rotation steps, each row followed by its count of steps
The counts run from 0 to 160.
[139 165 136 117 157 119 127 111  97 134 142 164  81 136 122 171 130  95
 122  86 127 115 105 130 158 140 185 155  98  91 154 127 159 130 138 178
 167 152 144 122 103 166  86]
74
[111 153 141 134 152  99 102 135  95 147  99 150 110 114 103 143 105 117
 116 106 128 117 110 109 168  92 130 138  76  92 137  81 169 124 126 175
 148 123 169 157 145 151  76]
31
[127 186 149 109 163 101 136 133 130 179 152 152 113 131 110 142  76  97
 108 114 133 105 138 146 153 105 157 157 130 120 170 103 138 131 159 178
 131 112 130 147 122 174 120]
43
[133 156 132 125 121 155 148  92 121 112 133 120 112  87 121 170  90  80
 108 115 100  59 122 126 148 127 136 146  82 110 171 115 146  95 130 128
 167 100 166 126 149 170  89]
95
[101 140 139 101 184 113 148 132  92 194 154 155  87 101 134 155  99  96
 114  99 156 139 139  93 128 123 130 169  99  98 139  99 165 122 116 168
 111 130 143 137 133 145  90]
66
[128 136 131 131 162 111 149 129 113 178 152  79 119 131 131 168  68 103
 115  89 163 112 124 101 163  91 112 134  96 118 155 103 158  88 108 162
 127  81 154 125 152 139  96]
107
[158 144 123 128 172 151 152 112  80 101 132 148 128 115  87 161  93  97
  67 111 126 108 127 145 171  75 139 117 108 122 152  89 139 126 140 160
 127 120 141 117 152 175  97]
50
[150 148 140 127 158 108 171 119 110 179 130 108 151 114 143 160  95 105
  97 114 124  93 134 116 176 111 135 127  87 111 141 100 103  85 116 189
 134  80 145 127 177 148 104]
103
[144 143 131 123 153 128 166 132 113 168 143 107 120 131 122 190  77  95
 101  97 134  96 118 126 174 117 112 136  92 154 177  95 135 103 141 171
 122  81 124 134 133 155 113]
108
[138 151 126 121 178  73 153 136  98 165 141 138 116 120 111 140 103 110
 121  90 148 156 120 119 154  86 175 158 152  95 144 122 139 111 124 191
 135 101 175 112 139 155  93]
146
[184 154 138 149 141 153 163  84 126 118 127 139 128 123 123 166 110 100
 106  96 139  91 147 120 184 128 156 107 129 117 143 119 131 103 126 176
 159 115 161  87 143 159  64]
15
[113 165 166 121 149  93 153 124 107 168 116 176 103  92 123 180  92  99
 112 110 125 107 129 118 160 150 108 152 109 153 137  99 149 118 152 186
 128 106 140 147 130 174 102]
25
[147 151 153 123 151 134 155  96  95 134 116 129 157 109 130 144 116 117
  98 104 124 103 119 104 148 100 162 125  93  71 123 104 127  82 103 176
 154 111 171 112 168 152  78]
98
[135 166 148 151 173 130 163 111 139 162 143 116 115 112 125 133  84 102
 103 104 143  93 188  99 156 102 117 100 131 127 160 104 156 138 111 148
 120 105 154 132 160 132  69]
125
[121 147 141 103 164 101 156 126  99 123 156 126  81 103 116 169  85  84
 102  97 101 119 110 142 154 126 155 117 120 126 179 132 164 140 166 157
 139 132 158 120 124 181 111]
153
[122 177 157 103 151 139 140  84  91 128 115 176 121 103 118 157  94 107
 102  92 116 117 119  98 119 117 143 159 112  87 139 116 168 107 152 157
 147 151 171 130 127 181 113]
92
[144 127 125 137 177  83 165 145  97 148 150 110 110 112 125 147  89 108
 109 100 122 122 130 131 171  86 161 128 139 134 162 129 145 113 122 172
 121  81 168 109 172 158  88]
147
[108 152 164 120 166 146 125 109 109 130 147 172  98 114 115 150  70  82
  96 138 128 103 110 133 141 105 149 147 136  99 153 122 162 122 150 127
 141 165 153 104 127 186  65]
52
[150 144 169 145 152 140 137 111 117 124 127 144 113 134 126 174  94 110
  90 109 123  86 124 137 170 123 152  74 105 128 151 124 143 109 144 163
 157 149 149 124 135 158  60]
117
[154 127 144 140 161 104 147 138 123 161 131 131 122 108 139 152 102  94
 115 122 130  61 143 136 175 105 151 148 120 125 163 114 131 100  96 158
 103 105 154 110 167 138  49]
143
[131 137 110 120 166 156 144 126 121 119 126 127 115 108  88 159 107  76
  90 120 150 101 156 123 156  79 122 130 103  78 154  93 147 121 103 142
 133 126 162 109 151 141  51]
54
[121 137 123 126 170 135 129 136 111 127 146 100 105 112 111 126 101  89
 105 108 130  97 138 128 140  79 164 102  86  75 166 134 157 123 113 144
 164 120 176 124 170 146  73]
160
[115 169 154 100 147 122 121 101  94 153 112 164 141 114 122 143 103 112
 121 128 130 107 107 103 139 110 150 167  87  62 133  87 132  95 124 160
 168 125 163 142 162 157  91]
97
[150 144 150 131 152 142 172  83 119 131 125 119 134 104 144 158 101 108
  99  94 110  83 127 120 160 124 157 120 111  94 141 122 113  84 114 167
 143 107 178  88 155 147  90]
99
[133 156 130 113 159 114 138 137 118 187 130 115 131 119 133 145  87 108
 121 112 154 108 133 103 159  94 144 160  95  84 137  93 130  87 102 171
 152  78 154 134 175 144 100]
102
[130 149 112 113 169 136 135 131  89 133 127 142 129 131  76 149  83  89
  87 114 161 139 132 121 153  59 123 145 114 100 155  81 159 129 141 162
 135 126 156 131 149 165  99]
49
[111 170 158  97 161 124 142 111 119 118 132 157  96 119 110 161 109  82
 100  97  93 113 114 142 142 122 173 123 107  72 154 125 148 136 158 178
 162 162 167 121 110 162  95]
158
[146 153 150 122 153  94 167 130 139 178 132 158 109 113 133 172  98  95
 119 116 113  77 145 151 168 136 143 169 135 125 166 117 112 102 127 178
 103 112 153 118 124 145  70]
144
[132 154 121 141 158 112 110 147 133 156 122 116 120 124 103 128 104 100
 121  91 133  94 134 128 172  73 148 133  99  86 170  97 144 118 102 171
 150  99 167 148 156 122  68]
36
[138 155 139  99 158 119 160 115 111 109 129 147 110 106 110 187 122  88
  74 105  90  87 136 155 146 120 139 113  88  99 170 104 142 125 155 173
 122 160 159 143 131 147  86]
157
[163 145 129 144 149 171 127  90  95 111 149 111 116 131 122 154  95  87
  94  95 152  99 126 105 169  94 138 109  97 131 167 115 168 108 109 141
 155 106 149 109 152 168  88]
10
[163 164 141 148 151 106 157 121 132 148 173 133 103 120 135 152  89 101
 124 119 119  79 152 133 151 133 184 124 135 135 186 153 152 112 145 155
 145 102 143 126 145 177 104]
82
[118 148 146 127 149 134 138  75  87 114 123 132 129 110 121 135  91 104
 103  83 136 130 118  91 121  86 154 146 115  80 133 110 180 105 127 147
 163 126 192 121 154 169 104]
93
[145 144 116 145 164 137 144  97  88 105 114 140 115  99 111 145 117  96
  86  81 126 107 123 122 186  93 139 127  94 140 144  94 152 140 116 158
 136 102 154 111 160 178  96]
134
[118 131 160 145 167 100 140 111  81 136 115 139 120 103 121 149 105 122
 106  64 133 143 117  93 157  93 123 115 117 126 128  98 176 114 117 176
 130 127 185 117 146 148  83]
27
[116 163 188 113 167 109 155 104 117 190 152 137 115 124 162 163  69 115
 119  94 123 113 102 112 141 143 164 141 133 105 132 125 132  94 133 180
 140 124 146 106 122 169 101]
105
[104 175 142 119 157 137 122  98 118 156 126 167  88 105 109 137  89  92
 115  87 155 127 136 103 149 112 118 181 109 112 147  83 178 140 127 160
 128 140 148 136 116 173  92]
132
